Look-ups in named tables: a row name and a column name give one cell, copied from the table.

Table vove
columns: nani, tamob, kizu, luboru, dupez
tum: [5.896, 9.182, 3.912, 5.451, 8.220]
sofu: [3.911, 4.438, 2.096, 5.255, 5.530]
git: [1.053, 6.045, 3.302, 2.020, 4.751]

What is the nani of sofu in vove? 3.911
What is the luboru of sofu in vove? 5.255
What is the tamob of sofu in vove? 4.438
What is the tamob of git in vove? 6.045
What is the nani of tum in vove? 5.896
What is the luboru of tum in vove? 5.451
What is the kizu of tum in vove? 3.912
What is the kizu of sofu in vove? 2.096
What is the kizu of git in vove? 3.302
What is the dupez of sofu in vove? 5.530
Row with the largest luboru: tum

pog
cols = fufe, buv, kovuned, belem, geso, bivizos, tirepu, rebasad, sil, fidofem
zisu: [238, 115, 175, 155, 153, 151, 120, 141, 169, 107]
gologak: [132, 126, 130, 106, 109, 146, 135, 114, 150, 164]
lobu: [161, 114, 127, 160, 161, 140, 134, 147, 152, 89]
zesotu: [79, 101, 106, 128, 118, 123, 136, 123, 162, 129]
befera: [141, 179, 124, 125, 156, 174, 145, 154, 109, 142]
pep: [54, 163, 84, 123, 141, 157, 153, 151, 108, 137]
serobak: [162, 113, 125, 160, 161, 140, 133, 150, 152, 91]
lev: [49, 124, 87, 112, 118, 135, 152, 121, 134, 147]

rebasad of zesotu is 123
kovuned of lobu is 127
bivizos of gologak is 146
belem of zesotu is 128
fufe of befera is 141
fufe of zesotu is 79
geso of zesotu is 118
sil of zesotu is 162
fidofem of zisu is 107
geso of lobu is 161

rulu:
fields: moteza, melodus, muza, rifima, panud
bapiva: [0.3, 0.8, 0.6, 0.5, 0.5]
ralane: [0.0, 0.8, 0.4, 0.4, 0.3]
fatepu: [0.5, 0.4, 0.4, 0.5, 0.4]
bazo: [0.6, 0.7, 0.5, 0.2, 0.6]
sifiv: [0.8, 0.4, 0.8, 0.7, 0.9]
sek: [0.7, 0.3, 0.4, 0.5, 0.5]
mizutel: [0.9, 0.3, 0.8, 0.7, 0.8]
vafom: [0.4, 0.5, 0.7, 0.8, 0.6]
vini: [0.5, 0.4, 0.2, 0.3, 0.3]
nibazad: [0.8, 0.4, 0.7, 0.6, 0.8]
digite: [0.6, 0.4, 0.7, 0.9, 0.6]
fegaz: [0.3, 0.7, 0.6, 0.6, 0.5]
tuf: [0.5, 0.4, 0.5, 0.6, 0.4]

What is the moteza of nibazad in rulu? 0.8
What is the panud of digite in rulu? 0.6
What is the moteza of bapiva in rulu? 0.3
What is the muza of mizutel in rulu? 0.8
What is the rifima of mizutel in rulu? 0.7
What is the rifima of nibazad in rulu? 0.6
Which row has the largest moteza? mizutel

topot =
,bel,sisaz,mero,sipit,divis
volefod,191,83,105,77,79
nukev,188,83,101,78,78
nogimel,141,105,75,121,109
vafonip,222,55,139,71,71
zalev,139,95,86,109,91
sarode,131,112,91,120,114
nemolek,162,97,95,90,89
sir,182,88,105,90,92
bamu,197,63,139,86,80
kub,215,45,133,66,54
filigu,151,97,77,114,101

bel of sir = 182
divis of vafonip = 71
bel of filigu = 151
divis of kub = 54
divis of filigu = 101
mero of nemolek = 95
sipit of sarode = 120
divis of nogimel = 109
sisaz of nogimel = 105
mero of volefod = 105
sipit of bamu = 86
mero of vafonip = 139
sipit of zalev = 109
bel of kub = 215
bel of bamu = 197

kom
|  | vok | zil | ler | suv | vogas | vufe | lukik | maz |
|---|---|---|---|---|---|---|---|---|
| bap | 203 | -272 | 747 | 376 | 802 | 638 | -185 | 489 |
| rit | 758 | -955 | -135 | 609 | -72 | 598 | 480 | -303 |
| zeket | 627 | -860 | 121 | 554 | 183 | 671 | 267 | -103 |

What is the vogas of zeket in kom?
183
What is the zil of bap in kom?
-272
What is the vogas of rit in kom?
-72
What is the zil of rit in kom?
-955
What is the ler of zeket in kom?
121
What is the vok of rit in kom?
758

Table pul
	sorepiz	nas	romodab	rorodo	mam	nuf	topude	zav	pev
vitezik	98	46	94	104	196	122	200	153	59
setete	130	123	66	231	129	78	121	67	111
pazo	62	57	143	73	144	176	161	122	134
ziginit	191	187	71	153	99	29	73	135	69
dop	150	148	86	156	112	71	98	114	95
paf	111	137	130	109	87	126	88	104	146
detav	91	73	103	143	154	130	160	105	109
zul	109	134	139	83	88	132	90	117	143
met	165	166	79	164	103	55	85	114	91
fivilag	146	106	68	149	164	66	152	143	50
teked	140	108	52	220	158	63	147	94	73

zul, nuf -> 132
detav, nuf -> 130
fivilag, nas -> 106
setete, romodab -> 66
dop, zav -> 114
met, pev -> 91
dop, romodab -> 86
teked, pev -> 73
Which row has the largest nuf? pazo

